Each row is where one point has got to under a steady rotation. How many ticks took it there?
The counts run from 0 to 250.
[143 110 124 161 111 134 111  99 135 199 165 120 115 147 131 129  81 164
 146 104 137 131 118 154 122 147  92 172 111  98 121 170 127 121 169  95
  99 131 144  99 101]	111
[139 105 138  82 164  88 150 130 120 138 108 115 119  94 138 116 112 164
 135  88 110 127 108 164  64 170 124 172 139 101 115 152 116 129 102 140
  99 147 110 141 107]	44
[133  98 130 119 116 166 108  72 132 160 158 109 132 182 189 185 127 136
 111 101 134 127 143 108 156 127 144 132  81 139 151 143 150 112 120 101
 114 120 141 122 186]	185
[106 131 175 132 123 163 137 157 143 101 136 122  98 122 117 127 133 181
 118 157 170 157 163  69 173 156 141  86 114 151 142 127 149 117 136  74
 134 122 154 145 152]	13
[159 113 124 113 180  91 155 136 115 149 113 116 119  61 112 120 129 148
 152  79 116 111  94 177  87 156 107 166 147  91 127 132 135 114 138 123
 101 125 120 150  85]	46
[166 135  71 167 162 179 111 139 159 154 152 123 166  95  98 115  71 101
 119 108 139 133  99 116 158 178  90 138 119 116 125 131 136 150 145 144
 112 113 126 136 107]	224
[166 167 127 149 136 140 163 159  95 104 135  97 137 121  93  93 149 132
  86 131 156  89 134 156 118 168 118 101 100 146  78 128 119 167 153 125
 155  87 123 138 132]	235
[106 133 120 174 114 140 103 105 143 179 121 102 152 172 112 152 146 144
 159 138 157 156 152 133 187 104 144 139 100 121 157 114 162 120 174  88
 117 133 113 105 155]	180
[142 121 124 103 106 156 114  76 120 132 141 128 129 129 114 124 123 186
 134  86 162 175 121 141 134 190 140 154  81 122 140 165 164 111 116 111
 114 117 102 122  89]	116
[ 99 120 149 153  96 103 166 176 149  91 107 103  99 108 138 101 173 138
 142 115 129 197 167 126 113  98 119 124 132 113 118 106 118  90 131  94
 126 175 162 116 144]	89
[127 112 171 125 147 124 159 125 149  95 131  79 118 171 144 104 137 110
  61 118  94 131 168  89 113 119 135 105 135 153  90  99 106 138 118 103
 153 143 158 116 165]	81
[132 157 118 109 165 155 132 151 119 148 123 120 120  67 112 170 107 114
 130 128 141  96  90 141 167 133 160  95 124 122 162  83 120 159 117 128
 124  78 106 186 132]	57
[148 125 145 101 182 165 143  99  93 124 140 137  88 105 114 122 132 174
  92 119 148  80 130 125 151 158 132 132 122 146 137 142 164 143 173  88
 118  79 128 133  80]	122
[128 169 146 141 128 113 165 150 104 104 139  96 143 138  68  77 140 156
 102 139 145 119 153 143  96 165 151  84 135 128  68 124 114 167 174 143
 148 116 118 121 143]	237
[101 135  43  99 147 138 138 157 105 114  79 160 156  91 114  98 174 149
 146 142 152 134 135 128 120 136 168 144 132 105 143 126 147 149 164 162
 121 130 106 137 132]	134
[150 123 125  91 181 102 139 122 120 130 100 112 128  70  84 125 141 137
 171 101 122 139 105 162 121 148 128 153 138  95 114 123 154 153 138 141
  84 125  92 129  67]	48
[135 117 105 105 169 158 128 140 114 106  93 157  77  89 167 103 148 105
 143 126 128 123 105  97 154 106 144 167 117 145 165 127 144 135 133  95
 116 118 143 150  56]	206
[123 126 150 155 181 110 143 138 116 115 108  98 157 156 183 125 169  95
 128 133 152 110 160  94 144 121 145 129 121 169 167 115 151 142 128 143
 112 139 121 162 193]	250
[111 142 133 125 190 137 140 128 129 143 131 111 127  62 107 134  78 126
 103  92 133 148 112 129 133 144 165 134 149 131 186  87 137 134 147 158
  80 112  95 159 113]	53
[ 83 162 115 119 127 152 129 149 134 144 120 123 113 100  99 154 124 132
 102 124 168 107 124 175 128 124 165  92 146 102 141  71  99 176 114 140
 148  98  87 169 156]	60
[116 130 109 113 143 155  97 157 151 137 106 165 173 130 140 109 119  89
 105 116 131  99 127 119 170 154 173  86 157 113 128 112 106 173  83 125
 152 160 114 165 131]	143
[114 133 167 178 174 107 149 144 121 118 109 107 152 143 175 111 170 114
 125 113 163 131 167 106 142 126 158 123 144 161 175 100 150 124 139 125
 129 143 117 155 181]	249
[128 116 168  97 138  97 136 146 103 156 100 133 119 117 118  94 101 180
 105 104 109 111 106 179  91 176 151 162 157  99 110 142  98 123 103  98
 108 160 112 138  89]	42
[139 122 140 129 111 110 168 195 128 104 106  92 110 130 122 113 176 143
 128 154  96 142 143 121 134 104 122 112 104 114  74 107 104  98 118  58
 144 141 176 132 149]	86
[113 105 141 149 116 169 111  76 136 168 154 110 142 176 172 170 124 145
 106 102 141 140 151 115 163 129 150 133  99 132 174 123 142 101 130  93
 116 124 135 126 183]	184
[165 135 101 139 111 128 145 128 150 135 160  79 110 153 112 128 109 127
 144 131 128 146 104 119  83 142  94 133  79 120  68 125 101 150 125  89
 174  88 167 131 136]	0
[166 106 169 102 170 121 107 109  99 146 127 140 121 155 180 101 114 107
 110 102 115  64 116 139 131 155 134 159 136 138 115 176 126 174 120 119
 100 151 119 123  88]	37
[109 127 131 143 107 149 130 171 106 129 122 142  89 130 152 115 179 157
 149 165 171  73 176 133 161 120 109 111 127 114 107 165 139 147 181 109
 121 136 160 114 159]	20
[130 134 136 117 184 109 137 136 125 138  94 114 133  57  70 111 133 147
 154  97 131 143 104 162 138 145 142 142 150 104 135 107 149 142 149 127
  85 137  85 132  68]	49
[150 111 144 124 145 126 175 160 124  98 127  76 117 162 148 114 146 116
  80 136  77 119 143  96 112 110 113 122 110 143  85 107 103 113 119  84
 131 126 183 139 174]	83
[129 147  53 128 145 132 128 120 138 158 130  95 166 150  87 146 120 102
 136 134 116 100 120 152 116 100 146 111 122  92  83  99 110 183 172 154
 147 108 117 117 168]	66
[136  98 145 123 115 169 106  83 127 160 147 139 108 171 169 172 157 142
 111  98 130  88 152 137 178 123 128 109 102 115 127 134 143 118 123  53
 141 119 157 120 153]	187
[122 119 113  79 163 156 114 132 120 100  88 154  69 104 154  96 140 102
 146 140 134 125 110  92 156 107 160 161 121 143 151 132 140 173 120 113
 110 125 126 143  61]	207
[118 132 130 184 134 133 148 109 164 106 146  91 115 140 108  96 139 154
 126 110 163 199 159  97 105 151  93 146 111 145 133 113 155 105 163  96
 151 116 148 122 136]	6
[131 121  76 136 184 156 112 152 137 154 111 164 177 109 155 108 109  87
 124 115 116  87 121  93 171 139 165 108 165 114 159 113 133 149 143 126
 126 139 131 163 129]	140
[159 152 181 159 137 104 147 137 146  99 128  76 134  96  99 120 146  85
 147  86 137 171 128 135 152 135 136  78 106 143 107  83 124 142 107 117
 123 141 105 139  81]	161
[148 130 149 126 150 163 133 136 134  98 138  98 116 141 116 130 142 155
 147 162 155 159 147  49 177 152 127 106  80 163 128 143 172 139 145  86
 117 103 150 136 142]	11
[103 162 124  87 140 147 123 137 133 133 113 121 113  89 102 169 122 130
 128 126 153 106 116 150 143 128 175  81 134 106 130  81 105 195 104 155
 135  95  83 162 143]	59
[106 135 147 107 186 131 141 114 137 128 119 107 123  70  98 131  92 133
 118  99 129 159 119 127 130 141 169 131 156 122 168  98 143 150 136 173
  71 125  80 135 103]	52
